In the rows, 128 means zero.
Each named turn below is shown by a few rows before and after it. Which turns, in which order, take the first row of each later pair to the second? The first pair is answered.
mani (before -> after):
[128 121  98 139 129 128 157 118 109 118  97 114 131 116 122 115] -> [107 115 151 136 117 124 144 148 124 144 110 125 144 114 100 118]
[123 127 164 115 132 106 130 157 117 127 132 109 116 150 133 113] -> [123 148 150 133 139 115 116 135 113 124 153 123  98 145 146 109]
[110 138 126 155 102 129 137 130 126 119 132 122 156 125 127 128] -> [113 142 119 157 104 131 136 125 124 119 134 122 152 124 131 127]
[128 113 138 107 122 129 136 115 110 137  80 112 148 101  97 125] -> [108 141 162 130 123 139 104 111 117 154 119 141 134  94  97 121]
lir (before -> after):
[117 112 172 126 139 127  72 119 128 163 124 128  59 102  90  84] -> [118 133 153 150 114 134  80  79 137 187 130 148 116  71  86 110]
[128 113 136 109 142 120 133 173 110  90 117 100  98 159 146 102] -> [131 145  92 156 107 137 150 102 113 121 115 108 184 105 122 127]
[141 141 166 143 131 116 102 114 153 184 130 168 123  98 105 143] -> [141 122 176 129 156 110  97 141 137 156 111 136  74 118  94 108]
[146  82 179 102 134 104 124 154 143 169  97 138 129 122 104 121] -> [148  89 160 121 127 112 133 125 133 171  84 122 150 102  81 114]
rese (before -> after):
[107 155 111 134 100 129 133 139 131 138 160 157 168 131 163 168] -> [ 82 146 129 141  96 125 143 168 123 126 148 123 176 141 140 148]
[178 136 112  92 146 118 160 123 128 128 104 173 109 135 167 158] -> [153 120 131 106 119 116 185 135 127 139  74 134 172 117 112 151]
[163 106 124 112 132 129 143  93 134 150  93 131 160  97 102 153] -> [123  96 151 115 146 122 144 150 118 108  91  84 123 140  92 111]
[150 125  94 120 128 117 135 103 115 118 114 107 174 143 151 162] -> [129 117 107 123 131 116 140 130 107 101 108  80 164 160 140 142]
Then:
(two turns a pair)
[162 111 121  93 149 106 130 134 131 139 113 131  94 107 124 156] -> [150 119 126 116 147 115 126 117 122 143 105 116 104  86  87 134] -> mani then lir
[152  96 104 102 116 135 148 114 160 157 104 151 128 101 126 157] -> [131  99 150 101 128 134 116 145 166 160 127 163  85 114 121 137] -> lir then mani
[101 145  86 164 134 134 153 128  91  70 109  62 108 151 117  85] -> [150 171  66 139 136 135 124  90 124 106 157 164  91 142 195 150] -> rese then lir
[117 147 164 118  92 123 110 130 155 177 178 178 183 112 153 157] -> [162 104  98  83  99 110 168 123 131 139 109 120 201 127 165 163] -> mani then mani
[110 163  97 150 167 164 139 126 127  94 131 122  74  95 125 104] -> [110 160 116 132 166 156 130 153 139  98 150 144  61 114 152 119] -> lir then lir
[160 124 111 111 132 152 138  95 138 109  89 119 148 105 139 140] -> [147 124 117 108 150 151 128 119 130  84  98 110 105 133 155 119] -> rese then rese
[116 119 131 152 131 119 129 128 108 106 105  84 105 109 103  86] -> [108 134 137 163 132 123 114 123 112 111 122  98  96 106 106  84] -> mani then mani
[101 143 156 143 130 126 100 148 130 128 167 143 117 145 133 116] -> [134 149  84 146 130 132 128 102 117 109 147 132 134 139 159 130] -> mani then lir
[157 100 129 110 137 127 122 103 129 165 129 174 107 108 111 141] -> [163  90 126 103 135 123 130 108 127 161 119 163 113 109 109 143] -> mani then mani
[138 124 154 126 123 121 128 127 151 142 126 116 140 108 100 128] -> [138 119 155 124 127 121 126 131 147 139 120 109 131 110  98 122] -> lir then lir
[129 107 125 126 104 107 137 160 144 116 113 119 146 134 139 144] -> [124 122 138 130 111 111 114 164 148 118 137 142 118 140 154 141] -> rese then mani
[105 147 188 123  84 132 106 143 116 139 119 137 131 111  82 100] -> [118 167 147 145  96 143 100 101 100 126 119 134 111  98  87  85] -> rese then lir
[127 126 113 128  82 154 169 128 117 130  96  70 202 135  72 102] -> [124 184 123 128  92 160 110 129 151 143 199 180 143 166 177 147] -> lir then mani
[139 113 137 133 147 111 137 110 111 123 132 118 101  89  98 110] -> [146 115 133 131 147 111 136 103 112 127 134 124 101  85 102 115] -> rese then rese
[100 103 122 147 179 106 166 166  99  57 109  59  80 148  97  68] -> [ 97 111 170 107 160  92 146 217 149  92 173 147  80 183 177 138] -> lir then lir
[ 77 146 141 176 112 141 106 147 172 135 161 124 154 108  75 109] -> [105 157  60 185 130 149 125 101 146  94 146 102 135 114 106 101] -> mani then rese
[122 143 155 125 133 112 105 149 118 127 151 118 108 147 146 125] -> [122 156 146 137 116 116 108 129 127 144 162 135 141 132 148 146] -> lir then lir
[137 111 139 127 140 126 124 130 106 151 120 121 121 110 103 123] -> [135 118 135 128 150 127 116 130 102 140 129 124 100 120 116 118] -> rese then mani
[108 135 117 155 101 136 157 127 129 134 140 131 197 129 133 145] -> [ 84 140 130 163 119 137 145 155 118 103 153 112 155 159 138 115] -> mani then rese
[119 157 139 145 131 145  77 104 130 138 164 179 108 119 135 125] -> [133  83 162  89 112 119 133 162 131 138  91 123 163 132 104 139] -> mani then mani
[127 157 110 147 116 139 112  97 132 145 162 173 134 121 155 154] -> [128 153  87 164 127 148 122  76 105 128 129 128 132 104 115 119] -> lir then lir
[ 88 145 135 152 128 120 119 131 130 120 145 118 121 135 135 118] -> [101 152 122 151 129 125 114 112 133 129 147 135 120 126 144 129] -> lir then rese
[137 147 132 134 132 135 132  89 123 129 118 122 113  91 106 113] -> [141 136 156 105 116 123 135 121 148 149 133 152 133 108 138 154] -> mani then lir
[106 122 107 147 129 121 141 164 112  80 106 111  84 181 162 113] -> [119 116 102 159  87 122 168 122 126 133  75 114 189 122 111 149] -> rese then rese
[163 118  95 101 145 136 142 108 125 125 123 154 114 121 145 145] -> [145  93 147  86 134 126 144 149 135 141 112 143 128 121 113 141] -> lir then mani
[141 107 117 123 154 120 158 129 118 151  95 130 135 123 128 147] -> [119 112 152 135 163 122 136 143 119 156 108 130 113 121 105 125] -> mani then lir
[109 112 136 114 105 118 146 156 121 115 114 119 152 159 144 125] -> [ 94 135 137 148 121 133 124 133 107 110 123 111 125 143 117  89] -> mani then lir
[153 122 121 120 151 128 124 111 121 124 109 119 107 110 106 117] -> [150 120 124 119 150 127 126 115 120 123 106 115 108 110 103 114] -> rese then rese
[160 115 111 156 156 114 141 111 104 129 102  88  98 113  79 108] -> [138 140 143 176 153 122 110 112 114 150 138 117  86 106  74 104] -> mani then mani
[126 121 131 122 177 150 128 121 107 104 128 117  89 162 135 117] -> [156 100 137 101 149 142 149 104 126 151 102 133 155 126 116 158] -> rese then mani
[ 94 124 154 110 119  94 141 159 119 141 142 114 123 146 120 127] -> [116 133  95 114 133  99 153 123 102 114 133 105 109 150 146 124] -> mani then mani
[158 116 134 117 138 134 129 101 133 161 109 142 145  93 101 145] -> [158 124 143 108 157 133 106 116 135 148 136 163  91 115 136 139] -> lir then mani
[142 118 155 105 134 134 119 144 134 142 132 147 115 121 135 142] -> [149 128 116 126 148 142 123 109 112 123 120 125 102 111 126 120] -> mani then lir
[124 131 153 134 115 123 120 132 143 153 138 151 142 129 128 148] -> [126 132 135 151 116 129 128 109 129 149 119 127 153 111 103 133] -> lir then lir
[141 118 118 113 122 118 142 130 139 134 112 130 148 127 138 153] -> [137 118 119 111 134 116 134 143 134 119 120 129 115 146 153 142] -> rese then rese
[126 153  81 143 131 128 141 110 119  97 135 130 145 152 170 147] -> [126 148  77 144 137 128 143 110 112  89 123 116 136 150 160 135] -> lir then lir
[ 95 165 152 169 141 132 101 138 133 133 179 127 127 116 141 150] -> [134 143  78 156 140 130 149 105 112 107 128  87 155 111 148 158] -> mani then rese
[150 108 113 118 128 116 143 133 119 117  99 108 141 139 147 126] -> [134 110 122 123 121 116 146 147 121 115 107 104 149 147 147 127] -> lir then rese
[103 131 142 138 116 132 154 137 125 121  94  82 169 138 120  83] -> [106 171 127 151 109 140 129 111 146 135 150 148 164 138 178 119] -> lir then mani
[191 136  76 128 145 128 125  78 118 119 104 133 112 101 145 100] -> [167  90 151  85 147 106 127 171 129 113  93 109  93 141 131  87] -> mani then rese
[115 100 125 135 105 117 141 171 145 110 144  87 127 146 148 146] -> [139 107 111 135  93 120 144 136 156 140 142 113 158 116 149 173] -> rese then rese
[157 101 109 113 155 139 162 107 106 101  93 156 117 136 126 145] -> [157  99 116 103 155 136 159 119 112 105 101 167 111 142 139 151] -> lir then lir
[138 155 111 113 120 138 142 123 126 132 149 165 138 130 168 157] -> [128 139 144 102 109 131 145 151 136 146 142 161 157 131 151 161] -> mani then mani
[ 86 130 159 134  70 163 147 150 144 114 160 135 193 149 139 166] -> [ 82 127 130 154 108 170 146 139 101  61 130  72 133 157 111  99] -> rese then lir
[147 122 108 121 152 131 131 123 130 106 133  80  92 131 112 108] -> [133 133 131 135 114 133 135 113 153 152 145 105 165 102  90 141] -> mani then lir
